128 stands for zero in the data rows.
Some points, each followed by its number:
[153 125  91 128 132 143 115 121  98 129 120 113 114 140 140 147 166 110
 114 117 116 140 151 137  61 127] 0
[166  99 136 127 121 114 109 109 106 139 137 134 121 100 132 121 101 130
 115 123 116 111 126 112 134 133] 1
[154  88 113 132 117 138 123 138 139  99 152 136 130 130 134 126 108 124
 121 109 138 111 107 130  79 135] 2
[155 148 152 147 107 133 107 124 105 145 113 140 116 107 123 120 148 134
 132 149 147 112 129 136 150 150] 3
[116 132 138 144 124 121 129 108 122 169 134 119 111 126 129  99 127 119
 130 140 138 157 144 166 120 129] 4
[169 124 134 110 126 136 116 125 104 128  96 132 121 121 139 128 114 156
 123 115 117 162 154 134 125 117] 5
[121 117 149 153 138 120 126 113 148 157 171 137 122 111 142 118  97 148
 135 125 114 145 138 124 153 133] 6
[107 121 126 136 144  93 111 107 120 163 161  97 111 134 129 128 150 100
 116 134 122 132 126 132  84 110] 7
[161 106 158 165  86 138  93 131 121 130 158 147 113 109 123 101 110 113
 153 166 155  71 109 130 149 204] 8
[128 130 133 115 125 145 143 139 145 100 110 146 154 127 147 147 119 148
 117 105 121 154 124 123 118  95] 9
[106 140 138 124 141 129 132 131 138 113 117 123 128 157 137 149 128 140
 135 149 122 143 151 131 138 137] 10
[ 85 138 147 138 109 104 149 142 171  66 113 130 150 142 106 156 137 119
 130 153 139 112 101 116 151 138] 11
[118 173 140 145 128 120 120 106 118 158 126 137 134  97 117 121 173 120
 120 111 149 130 120 134 148  91] 12
[144 118 110 110 122 150 111 131 105 130 121 124 122 139 131 120 127 139
 125 108 123 151 138 155 108 116] 13
[146 124 131 151 130 135 133 154 158 139 138 149 154  91 136 147 148 143
 101 105 129 120 133 123 121 108] 14
[124 136 121 106 138  89 136 120 107 110 105  98 134 141 135 148 103 124
 107 146 102 161 143  97 126 127] 15
[103 152 125 118 140  94 109  91  92 187 123 109 110 137 123 109 137 125
 130 133 132 151 160 140 162 103] 16
[109 146 127 139 127 120 129 120 129 170 156 125 127 129 109 118 152 114
 130 129 135 125 114 166 135 125] 17
[130 122 117 133 112 143 153 155 156 107 113 135 149 130 140 139 125 167
 115 107 125 153 131 120 106 102] 18
[130 163 146 140 124 131 147 160 164  71 102 142 150 118 133 166 150 156
 134 158 139 139 127 134 125 124] 19
[141 123 129 141 124 130 114 115 121 131 132 124 129 104 129 125 126 120
 116 113 137 131 122 129 122 115] 20
[113 111 143 141 137 121 123 134 153 152 173 132 127 129 143 115 111 126
 148 148 105 123 160 134 149 147] 21
[128 133 134 122 137 138 134 152 153 144 140 145 156  99 127 145 135 140
 131 113 112 129 149 108 142 115] 22
[138 163 148 164 108 129  94 134 107 164 154 142 102 110 127 130 173 108
 155 168 150  88 122 149 122 161] 23
[127 135 127 109 142  87 109 106 108 138 126 133 120  99  95 143  97 120
 130 130 112  86  97  69 176 113] 24
[139 137 129 144 102 156 137 123 126 107 134 143 135 135 137  94 148 124
 127  92 145 145 113 163  89 112] 25
[165 114 109 121 121 133 112 129 100 106 131 112 119 144 137 130 139 119
 121 122 113 137 129 135  86 140] 26
[111 148 134 128 108 108 138 123 135  84 107 121 146 147 120 128 129 112
 119 131 140 136 105 138 129 133] 27
[132 137 143 136 116  94 111 101 105 138 148 112 139  97  98 125 139 100
 117 131 152  98  77 118 121  91] 28
[144 135 148 118 114 125 134 109 120 105 128 133 144 122 147  90  88 135
 124 120 147 178 126 150 146 126] 29
[105 102 140 129 147 122 128 144 158 144 160 138 113 117 124 142  94 136
 151 152 134 105 130  82 169 151] 30
[121 105 108 118 148 109 133 146 141 108 140 113 134 163 137 158 119 120
 133 145 115 119 146 124 100 129] 31
[114 131 101 103 145 250 105 118  37 255  76 143  11 147 100  39 251 123
 209 128 111  91 215 183 217 192] 32
[ 87 153  90 127 119 155 136 133 106 176 100 117 130 136 100 119 255  62
 133  91 142  51  85 176  82  95] 33
[ 92 123 106 113 154  96 122 126 111 124 105  92 116 153 121 143 126 133
 115 133 104 155 155 118 125 105] 34
[122 128 148 154 131 139 109 115 130 158 168 134 126 107 144 117 151 128
 129 121 147 122 142 161 103 109] 35
[131 214 149 126  90  81 114 108  92  76  79 108 138 120 113 155 153 108
 113 144 164 140  75 124 133 120] 36
[140 140 144 156 143 123 144 159 159 132 145 147 147  83 137 162 148 142
 127 119 133 112 130 121 125 118] 37
[107 120 120 124 147 138 141 128 156 123 139 123 119 157 141 117 105 137
 148 149 115 161 145 128 137 147] 38
[130 204 203 132  48 174 138  46 100 125  77 170 143 110 112   0 133 134
 147  96 218 174  72 217 220 116] 39
[114 160 133 131 147 102 115 139 105 146 120 113  99 130 112 173 185 106
 158 160 130  80 126 102 115 151] 40
[128 101 126 135 129 130 138 133 149 118 132 118 143 145 135 105  82 142
 136 119 108 145 142 119 138 127] 41
[144  93 124 126  99 138 139 123 128  83 138 123 123 136 130 104  88 123
 115 121 149 108  72 130 127 144] 42
[170 139 153 153  92  94  89 108  81 127 138 120 100  97 118 129 134  94
 124 162 147 104  94 116 133 171] 43
[103 116 138 151 157 104 130 125 148 165 180 123 119 120 137 135 114 122
 134 143 108 120 143 112 143 122] 44
[ 85 151 127 132 122 110 151 149 171  70 120 115 153 144 117 150 116 115
 135 165 129 125 100 117 149 145] 45
[197 157 130 119 117 139  93 135  78  97  66 127  86 119 118 172 145 161
 136 159 119 134 162  98 140 174] 46
[153 139 108 120 124 151 136 154 122 101  98 119 134 127 140 167 159 155
 105 109 126 138 139 117 103 104] 47
[128 105 119 138 136 115 117 110 116 164 163 125 104 139 142 100 114 130
 134 121 124 146 152 154 120 137] 48
[135 124 133 119 123 148 137 149 142 109 114 150 142 107 130 130 134 152
 123 108 134 140 127 117 132 119] 49
[119 133 150 130 162 100 121 110 144 155 140 117 114 115 129 129  99 134
 133 135 118 127 145 101 183 126] 50
[140 145 105 132 135 160 128 154 128 116  97 121 132 132 143 157 164 150
 115 119 119 145 160 129  78 105] 51
[144 107 136 130 131  98  97  78  88 165 166 124 115 118 123  94  95 109
 109 114 135 144 125 129 108 111] 52
[113 152 133 143 139 108  96 122  87 175 107 115  59 131  92 149 189  99
 169 199 122  52 140 109 180 199] 53
[127 119 121 127 139 132 124 160 146  98 130 121 129 148 147 142 118 140
 147 155 114 141 148 122 126 152] 54
[122 119 138 141 119 128 143 143 151 105 144 132 128 132 139 125 102 143
 128 141 145 145 133 131 134 132] 55
[ 99 114 136 136 141 108 118 133 163 141 172 134 128 122 124 123 115 129
 142 131 122 112 109 117 153 137] 56
[164  99 106 133 127 134 112 149 104 124 140 109 103 146 139 132 143 128
 130 132 117 121 155 139  60 151] 57
[134  83 132 147 144 137 123 129 127 152 192 129 112 147 132 124 108 107
 141 129 118  99 122 133 110 163] 58
[157 103 130 157 121 154 107 102 101 161 182 131 127 103 146  84 113 133
 123 105 130 130 137 156 104 138] 59
[110 110 122 130 134 132 138 116 140  95 143 116 136 155 128 126 100 137
 122 131 113 151 121 135 118 140] 60
Which three points above are nearest to each new point, looking only along the 6 directions in which the numbered points spread most? Their numbers follow each, smallest number first.
[169 108 118 128 107 150 112  97  98 133 126 142 148 132 141  92 108 135
 108  95 138 165 127 162  96 106] 13 25 59
[ 93 120 126 110 144 126 164 131 133 131 130 118 131 168 137 124 107 124
 121 134 113 146 139 135 132 125] 10 22 38
[138  90 103 124 118 152 130 123 104 124 149 113 113 165 147  88 123 122
 122 103 114 156 148 179  64 131] 13 26 59
[150  74 111 123 114 157 122 122 137 104 147 136 136 150 146 109  90 123
 118 103 136 118 105 140  87 144] 1 2 42
[119 107 118 125 143 107 157 143 163 117 151 129 147 147 134 135  80 126
 113 121 110 122 116 102 133 111] 41 55 60
[164 113 138 157 127 134 108 141 121 133 142 143 111  97 133 142 119 126
 134 141 124 118 129 116 123 145] 1 20 26
[128  93  85 108 118 177 159 143 135 114 119 132 128 163 115  98 146 114
 123 110 134 111 113 156  99 141] 13 14 25
[145 103 112 121 136 127 113 121 108 119 135 123 132 131 130 111  92 113
 118 105 110 129 127 124 115 111] 2 20 60
[160 136 145 133 104 132 120 116 112 107 113 136 140 115 118 121 105 140
 112 118 142 154 112 138 123 138] 20 29 42
[150 121 135 137 114 127 109  95 117 141 156 131 137 125 134  95  94 130
 115 104 141 151 118 142 127 110] 20 52 59
[ 93 144 115  80 136  97 137  91  90 130 100 104 125 162 103 100 106 114
 106 122 114 168 122 127 162  99] 10 22 49
[151 124 155 166 120 134 103 143 144 139 172 145 116 105 147 130 122 137
 144 147 141 101 142 141 111 168] 1 20 58
[118 114  90 103 124 150 115 163  97 138  97  95  81 186 114 140 185 100
 167 180 113  52 150 122 123 210] 23 40 53
[162 134  95 103 129 113  94 127  54 114  82  89  64 156 111 178 180 100
 138 184 112  96 151  96 100 180] 40 46 57
[120 166 138  92 123 101 107  96  96 135  76 120  95 138  99 111 101 142
 135 156 117 134 130  84 241 156] 3 24 50
[127 121 144 158 120 111 119 121 141 135 169 134 124 111 120 130 122 110
 125 142 129 101 110 115 126 160] 1 24 56
[152 127  97 130 132 130 111 128  95 138  95 107 102 144 135 161 146 132
 112 141  98 129 167 120 102 137] 0 26 57
[138 165 156 148 115 117 113 122 121 124 115 136 122  99 134 128 152 128
 126 144 148 125 133 135 135 138] 3 20 27
[110 130 148 138 148 103 140 114 152 146 161 137 149 117 131 123  92 137
 126 124 124 131 119 101 161 121] 6 50 56
[ 96 131 140 149 166 115 130 133 148 159 159 122 114 130 135 117 131 137
 150 150 107 143 148 145 142 116] 21 22 44
[131 117 137 136 134  80 108  81 103 145 169 128 141 115 117 124  92 103
 121 106 128 119 105 108 117 108] 1 20 52
[101 152 132 121 122 119 159 147 153  87  91 137 150 140 128 153 168 125
 121 126 145 150 121 151 110 108] 9 19 27
[113 133 151 127 140 118 141 124 159 138 144 143 132 122 132 127 106 132
 134 133 125 138 145 123 159 127] 38 50 55
[ 99  91 123 144 154 118 125 150 169 147 172 132 129 121 118 125 101 114
 141 136 118  91 135 100 162 142] 30 44 56
[130 137 126 110 153 103 128 137 114 124 107  95  95 151 136 165 125 144
 133 160  97 149 179 119 123 137] 10 34 54
[151 106 110 138 128 112 107 100  96 118 123 102 139 133 137 120 100 131
 110  99 114 143 129 144  88 104] 2 20 26
[105 119 128 114 147 116 149 120 151 110 111 114 144 148 129 128 114 117
 123 130 111 145 128 122 144 115] 10 22 55
[151 113 129 120 139  91 109  91 110 144 154 108 113 104 115 120  88 122
 124 121 113 144 121 103 131 106] 1 20 58
[101 119  98 108 156 110 146 114 145 121 133 123 139 151 124 130  90 117
 120 124 101 141 132  98 131 109] 22 55 60
[165  89 114 110 117 158 116 122 120 127 126 141 101 131 141 123  93 154
 135 124 117 141 149 118 134 145] 1 5 41
[103 133 129 138 146  90 130 113 150 162 144 117 133 103 126 136 109 134
 118 118 108 136 136  90 166  94] 44 50 56
[119 110  93 106 134 124 141 118 119 125 129 115 133 156 123 114  94 102
 108  94 116 138 123 125 112  93] 14 20 60
[146 135 131 143 135 140 126 152 133 147 138 144 146 113 130 137 153 156
 127 116 122 119 138 132 117 115] 14 20 22
[ 93 139 117 120 143 116 148 140 162 117 114 103 143 154 138 117 102 130
 121 138 113 143 150 116 136 106] 10 22 38
[104 177 118 114 119 118 136 104 120 116 101 114 125 151 123 119 160  96
 126 128 151 112  94 152 118 122] 12 17 27
[140  92 128 121 130 139 121 115 126 158 145 124 129  96 116 126 115 129
 130 113 111 111 131 104 137 118] 1 48 58
[131 171 101  89 121 100 120 116  81 105  63  83 112 150 109 172 160 109
 113 136 126 131 126 111  94 106] 19 47 51
[ 93 158 115  75 148  99 120  80  73 168  73  96 101 158  92  86 120  96
 137 144 126 146 141 113 231 120] 3 16 50
[145  81 126 142 131 146 117 127 116 162 160 143 114 129 125 105 116 138
 151 139 119 107 128 137 121 149] 1 48 58
[125 165 125  94 139 108 125  72  71 132  75  97 115 155 119 114  91 124
 111 104 125 196 136 116 148  92] 5 29 49
[131 146 109 109 121  73 110 130  90 107  85  89 112 155 113 177 141 125
 128 164 119 114 121  97 125 141] 15 19 40
[ 99 114  78  92 102 156 136 110  86 112  94 100 117 176 107  76 161  73
 128 110 145  99  77 170 117 125] 12 17 25
[103 149 164 142 126 116 143 119 146 129 135 119 131 101 117 135 146 104
 136 162 143  93  93 126 147 153] 24 28 56
[135 142 136 137 138 126 129 153 145 147 146 138 136  95 122 149 140 148
 111 120 118 129 136 113 125 108] 14 22 37
[ 82 125 149 143 154  86 129 120 173 146 171 132 132 130 132 127 103 116
 136 158 114 128 134 125 175 126] 30 50 56
[121 157 128 124 137 110 126 123 119 111 107 111 108 146 127 151 131 148
 137 168 129 154 154 130 151 135] 10 15 54
[154 124 159 162 128 126 102 110 119 148 166 152 100  90 148 104 107 151
 131 143 135 148 152 131 135 152] 1 6 48
[113 130 148 116 149  95 138 112 145 153 159 128 148  94 127 122  73 156
 120 126 120 150 140 115 185 115] 6 50 56
[117 130 125 125 148 136 139 132 140 154 144 131 144 114 133 146 145 135
 115 107 126 124 137 120 121  81] 14 22 37
[119 202 141 119  75 133 130  82  69  80  46 116  94 192 132  75 145 122
 166 187 186 186 125 202 165 183] 3 36 46
[101 104 114 136 121 143 155 127 147 123 139 136 136 172 145  90 132 117
 135 132 134 126 109 164  77 123] 14 20 35
[166 146 138 124 115 131 108 119  97 118  95 110 114 120 134 130 127 143
 124 141 134 164 144 128 126 139] 3 5 13
[119 128 142 147 140 133 122 144 159 141 150 141 147 106 138 155 129 128
 134 120 126 119 124 126 121 106] 14 22 37
[126 151 125 133 119  82 114 112  96 119 118 108 135 105 100 138 157  80
 117 135 140  92  84 110 108 119] 23 28 40
[104 154 139 134 103 158 144 149 125 106  95 130 105 150 125 123 162 106
 177 200 158  92 108 164 160 218] 3 23 40
[123 130 126 153 145 135 140 155 159 146 141 150 144 106 135 139 142 136
 121 101 121 110 131 126 108 104] 14 22 37
[158 110 137 114  91 123 129  97 129  78 131 140 144 135 115  86  62 109
 127 138 151 119  91 109 151 151] 1 29 42
[119 117 139 139 136 140 133 125 151 115 138 123 127 165 150  99  91 134
 134 142 113 151 150 161 119 134] 38 41 60
[144 125 123 125 128 143 143 144 149 109 110 136 135 117 135 136 128 160
 128 100 130 153 134 124 137 118] 9 18 49
